In the rows, 128 means zero.
X: several groups of rows, each row roughly a mix of its group's hidden directions; one row fits no group
X (118 x 10)
[[147 114 134  96 189 106  95 141 121 156]
 [109 101 119 143 138 167  83 104  80 135]
 [131 126 140 140 209 112 114 119 106 135]
 [ 88 146  88  86 104 129 110 135 139  89]
 [ 94 166  87 123 132 103  74 135 124 122]
 [ 75 159  80  95 118 132 113 140 130 112]
 [152 100 129 144 146 183 175 115 111 144]
 [156 128 139 114  98  94 107 136 129 193]
 [111 144  83  80 113 104 120 140 125  83]
 [131 129 101 113 144 138 163 167  84 171]
 [141 146 141 169  81  84 113 120 160 120]
 [ 95 142 119 118 183 165 168 143 114 134]
 [163  95 113 129  71  94 106 126 126 151]
 [159 146 123 109  77 141 138 171 115  91]
 [ 90 119 131 160 171 169 143 120 163 115]
 [186 101 104  97 156 115 121 161 139 121]
 [158  92 172 127 166 124 156 102 155 134]
 [114 145 112 101 150 149 168 160  88 163]
 [102 146 122 149 160 165 178 109 142  97]
 [ 95 124  93 122 180 151 149 154 114 160]
 [167 138 143 191 137 133  87 140 142 124]
 [112 154 140 107 178 160 158 160 135  99]
 [120 152 108 148 162 143 123 153  81 175]
 [162 103 151 126 110 127 187 102 116 160]
 [130 107 103  95 139 114 166 104 125 186]
 [162 143 152 134 119 123 183 168 105 154]
 [133 127 141  88 156 150 183 109 158 150]
 [104 136 114  95 149 142 197 141 111 141]
 [118 122 161 118 184  95 115 139  88 149]
 [150  99 128 114 180  94 114 117 123 174]
 [137 113 147  86 116 121 138  56 129 125]
 [132 159 118  77  73 139 141 139 141 105]
 [135 145 120 145 165 172 163 150 169 104]
 [123 115 163 153  85 129 159 113 117 180]
 [146 102 121  97  84  90  88 125 105 145]
 [140  96 179 120  90 139 128 118 166  97]
 [129 155 127 161  77  96 100 153  97 115]
 [ 90 102 124 161 129 105  68 108 131 118]
 [134 116 142 149  80 174  96 143 137  91]
 [138 124 155 141 101 106 115  86 178  92]
 [ 84 116 140 146 174 161 164 133 154 118]
 [116 143 126 161 119 132  61 169 136 117]
 [155 102 146 128 110 120  78 100 176 116]
 [178 141 105 101  95  92 110 109  98 132]
 [123 123 124  68 152 158 138 116  92 163]
 [137  96 154 147 134 131 182 106 113 173]
 [142 168 110 163  90 168 119 127 160 108]
 [ 90 163 146 124 139 175 145 157 140  92]
 [179  94 150 154 164 156 152 137 120 116]
 [106 110 153 109 182  98 134 117 106 169]
 [101 128 106 110  92 146  84 130 144  77]
 [146  80 125 112 153  76 115 118  94 142]
 [178 121 110 118  68  97 120 133 126 146]
 [160 144 126 112  64  99 107 139 100 132]
 [108 149 130 115 115 108 187 159 105 165]
 [180  81 153 142 152 142 129  95 138 112]
 [130 117 159 136 159 107 184 133 121 174]
 [106 142 122 131 162 106 173 178 102 148]
 [122 124 100 116 149 135 188 148  83 150]
 [129 134 109 113 161 156 154 170  89 167]
 [169 116 138  91 134 134 180 104 133 164]
 [170  94 172 158 135 136 167 148 116 131]
 [119 138 139 122 155  91 185 160 112 158]
 [127 141 120 170  99 111  75 163 103 115]
 [131 139 143 167 138 146  62 130 112  96]
 [129 147 126 100 163 154 171 133 112 180]
 [126 141  79  77 158 111 138 133 126  90]
 [126  79 151 107 147 114 109 184 137 145]
 [118 139 149  71 116 124 158  91 161 150]
 [153 108 162 162 159 118 163 120 114 173]
 [ 98  88 114  63 113 122 132 115 151 121]
 [108 155 147 131  60 143 139 157 123 106]
 [134 131 145  64 112 131 173 116 153 150]
 [ 86 156 118 100 142 100 167 171 124 138]
 [138 108 133 145  95 111  64 118 123  90]
 [119 148 111 101  88  75 151 157 103 123]
 [132 160 105 149  92 170 153 124 155  89]
 [132  96 121 149  97  84 121  90 163 102]
 [153 111 126 124  76 118  76 154 145 150]
 [135 107 115  79 148 134 174 110 123 172]
 [ 70 125 160 137 145 165 135 162 147 111]
 [161 102  99 114 196 115 131 111 126 119]
 [165 139 134 131 142 188 106 149 147  92]
 [139 122 136 119  71  87  96 122  99 157]
 [117  66 133 156 130  86 117 107 102 139]
 [ 57 131 141 127 157 159 139 101 135 119]
 [123 131 142 154  96  89 108  72 141  99]
 [103 173 128 137 154 184 131 124 162 113]
 [128 137  83 106 160 127  84 126 135  80]
 [106 152 117 131 156 171 174 122 143  86]
 [139 151 145 172 119 136  66 152 129 108]
 [154  80 137 121 175 128 173 106 129 121]
 [127 174 103  69 103 141 137 139 143 108]
 [100 163 142 153 123 109 130 192 114 149]
 [115 153 114 164  91 138 153  85 110  91]
 [128 142 168 155 145 149 162 141 132 185]
 [117 146 126  77 133 147 178 156 116 161]
 [164 111 164 149 140 151 181 137 116 156]
 [110 124 110 114  88 104  74  95 142 101]
 [114 118 103  94 159 154 160 151  85 155]
 [154 117 137 171 170 111 106 155 101  94]
 [121 163 138 190 119 122  90 154 131 104]
 [ 92 107 105 117 171  77 154 120 113 140]
 [108 124 151 126 112 147  85  81 175 134]
 [ 98 113 122 156 106 102  97 113 143  70]
 [158 123 138 156  88 105  70 136 149 121]
 [ 96 159 147 157 177 164 131 141 133  99]
 [156 108 134 143  88  98  72 107 146 124]
 [ 99 133 105 182 121 110  90 163 126 104]
 [102 136 117 124 149  97 180 139 102 174]
 [154 164  98 145 131 164 129 103 179 146]
 [117 145 117 109 166 155 171 140  84 160]
 [116 140 128 156  71  81 120 135 145  99]
 [112 162 143 189  86 139 109 113 131 139]
 [168 121 155 109 118 131 111 146 158  69]
 [159  98 106 110  84  98 120 107 139 170]
 [157 128 136 111  87  91  82 149 105 152]
 [ 95  81 131 103 180 111 140 102 115 137]]

one row of each group, then the others: which group is each in?
[ 84 120  91 139 164  97 146 139  90 146]  (104)
[117 142 140 153  66 155 112 164 149 111]  (84)
[132 129 116  96 165 161 159 149  93 169]  (61)

[176 102 108  97  97  91 111 132 126 157]  (84)
[101 153 134 120 177  73 110 134 147 145]  (104)
[107 124 166 127 115 125 176 113 139 184]  (104)
[142 111 138  95 131 128 192 102 166 128]  (61)
[ 90 160 124 172 136 135 109 153  98  89]  (61)
[ 87 161 101 122 103 142  74 139 140 109]  (104)
[141 132 134 102 162 130 183  98 136 172]  (104)
[157 141 158 184 121 119 121 106 157  91]  (61)
[142 114 100 129 161 129 163 114  80 172]  (61)
[ 81 138 139 138 174 174 137 133 153 107]  (84)
[141 133 149 172 138 148 156 136 104 186]  (104)
